128 stands for zero in the data rows.
The table:
Array([154, 158, 162, 114, 141,  54, 108,  96, 118, 191, 146,  93])
Array([104, 110,  91, 135, 132, 198, 149, 170, 115,  84, 115, 182])
Array([101, 195, 128,  98, 111, 139, 188, 165, 120,  79, 112, 132])
Array([138, 115, 186, 118, 150,  82,  96,  87,  99, 204, 136, 114])
Array([103, 188, 191,  83, 144,  88, 167, 140, 103, 129, 134, 134])
Array([ 99, 135, 100, 122, 127, 188, 165, 174, 114,  73, 116, 180])
Array([133,  88, 200, 128, 134,  88,  91,  77, 127, 179, 131,  95])
Array([ 90, 170, 153,  95, 145, 142, 177, 172, 106,  84, 129, 176])
Array([154, 208,  91, 114, 143,  72, 139, 143, 117, 154, 150, 124])
Array([ 94, 177, 174,  85, 153, 121, 178, 167, 101, 101, 135, 171])
Array([127, 138,  64, 143,  80, 186, 151, 147, 136,  89,  94, 111])
Array([130, 165,  53, 126, 137, 151, 151, 174, 126,  90, 134, 165])
Array([ 86, 143, 163,  98, 165, 144, 160, 174,  96,  96, 137, 199])
Array([ 97, 100, 152, 112, 179, 161, 128, 162,  89, 117, 144, 216])
Array([ 99,  39, 161, 146, 121, 188, 109, 121, 140, 101, 109, 148])
Array([149, 150,  90, 145,  69, 133, 135, 103, 138, 142,  97,  56])
Array([134,  93, 203, 128, 135,  89,  94,  77, 125, 184, 133,  94])
Array([113, 118,  75, 135, 129, 184, 146, 167, 134,  75, 125, 173])
Array([156, 102,  91, 161,  85, 148,  98,  90, 131, 171, 104,  68])
Array([159, 121, 124, 145,  98, 109, 101,  78, 123, 189, 108,  60])
Array([102,  48, 140, 145, 121, 200, 119, 128, 139,  88, 111, 159])
Array([124, 180, 190,  95, 125,  70, 148, 113, 110, 162, 128,  94])
Array([156, 119,  89, 156,  77, 140, 114,  93, 131, 162,  97,  59])
Array([129, 177,  55, 126, 137, 139, 153, 173, 126,  94, 136, 164])
Array([145, 159, 146, 124,  97,  87, 127,  89, 120, 177, 113,  58])
Array([127, 179, 190, 102, 124,  69, 140, 106, 112, 169, 127,  87])
Array([145, 203,  63, 117, 141,  99, 150, 162, 122, 124, 145, 145])
Array([152, 102, 153, 143, 126, 100,  85,  76, 113, 207, 124,  88])
Array([147, 206,  70, 112, 145,  93, 147, 158, 116, 135, 149, 140])
Array([106, 188, 114, 110,  95, 149, 181, 160, 129,  80, 103, 116])
Array([150, 206,  73, 113, 144,  86, 146, 155, 117, 139, 150, 134])
Array([132,  75, 204, 133, 133, 101,  91,  75, 126, 175, 130,  98])
Array([120,  76,  79, 153, 130, 210, 116, 152, 115, 111, 113, 172])
Array([151, 166, 156, 115, 144,  51, 114, 104, 116, 191, 148,  98])
Array([134, 139, 195, 110, 143,  72, 115,  92, 103, 200, 138, 102])
Array([113, 121,  73, 135, 129, 186, 145, 169, 131,  74, 121, 170])
Array([112, 109,  85, 138, 125, 194, 143, 164, 134,  72, 121, 170])
Array([123, 186, 191,  96, 127,  73, 154, 117, 108, 153, 129,  98])
Array([100,  49, 139, 147, 124, 195, 119, 134, 139,  88, 108, 159])
Array([111, 110,  83, 142, 127, 187, 141, 165, 134,  71, 120, 173])
Each group lies on its own hidden line, plane or larger flat surface, and a surface may be shifted away from zero. There are 2 groups.
Rows drawn again from the table, each followed by its group:
Array([134, 139, 195, 110, 143,  72, 115,  92, 103, 200, 138, 102]) a
Array([145, 203,  63, 117, 141,  99, 150, 162, 122, 124, 145, 145]) b
Array([133,  88, 200, 128, 134,  88,  91,  77, 127, 179, 131,  95]) b
Array([159, 121, 124, 145,  98, 109, 101,  78, 123, 189, 108,  60]) a
Array([113, 118,  75, 135, 129, 184, 146, 167, 134,  75, 125, 173]) b
Array([104, 110,  91, 135, 132, 198, 149, 170, 115,  84, 115, 182]) a
Array([123, 186, 191,  96, 127,  73, 154, 117, 108, 153, 129,  98]) a
Array([151, 166, 156, 115, 144,  51, 114, 104, 116, 191, 148,  98]) b
Array([127, 179, 190, 102, 124,  69, 140, 106, 112, 169, 127,  87]) a
Array([130, 165,  53, 126, 137, 151, 151, 174, 126,  90, 134, 165]) b
Array([149, 150,  90, 145,  69, 133, 135, 103, 138, 142,  97,  56]) a
Array([124, 180, 190,  95, 125,  70, 148, 113, 110, 162, 128,  94]) a
Array([156, 119,  89, 156,  77, 140, 114,  93, 131, 162,  97,  59]) a
Array([ 99, 135, 100, 122, 127, 188, 165, 174, 114,  73, 116, 180]) a
Array([106, 188, 114, 110,  95, 149, 181, 160, 129,  80, 103, 116]) a
Array([102,  48, 140, 145, 121, 200, 119, 128, 139,  88, 111, 159]) b
Array([120,  76,  79, 153, 130, 210, 116, 152, 115, 111, 113, 172]) a
Array([154, 208,  91, 114, 143,  72, 139, 143, 117, 154, 150, 124]) b
Array([147, 206,  70, 112, 145,  93, 147, 158, 116, 135, 149, 140]) b
Array([ 99,  39, 161, 146, 121, 188, 109, 121, 140, 101, 109, 148]) b
Array([100,  49, 139, 147, 124, 195, 119, 134, 139,  88, 108, 159]) b
Array([ 97, 100, 152, 112, 179, 161, 128, 162,  89, 117, 144, 216]) a
Array([134,  93, 203, 128, 135,  89,  94,  77, 125, 184, 133,  94]) b
Array([111, 110,  83, 142, 127, 187, 141, 165, 134,  71, 120, 173]) b
Array([152, 102, 153, 143, 126, 100,  85,  76, 113, 207, 124,  88]) a
Array([129, 177,  55, 126, 137, 139, 153, 173, 126,  94, 136, 164]) b
Array([156, 102,  91, 161,  85, 148,  98,  90, 131, 171, 104,  68]) a
Array([138, 115, 186, 118, 150,  82,  96,  87,  99, 204, 136, 114]) a
Array([ 90, 170, 153,  95, 145, 142, 177, 172, 106,  84, 129, 176]) a
Array([113, 121,  73, 135, 129, 186, 145, 169, 131,  74, 121, 170]) b
Array([145, 159, 146, 124,  97,  87, 127,  89, 120, 177, 113,  58]) a
How many dimensions does the flat surface of each group have? Groups go in the order their names first appear in the answers above:
3 2
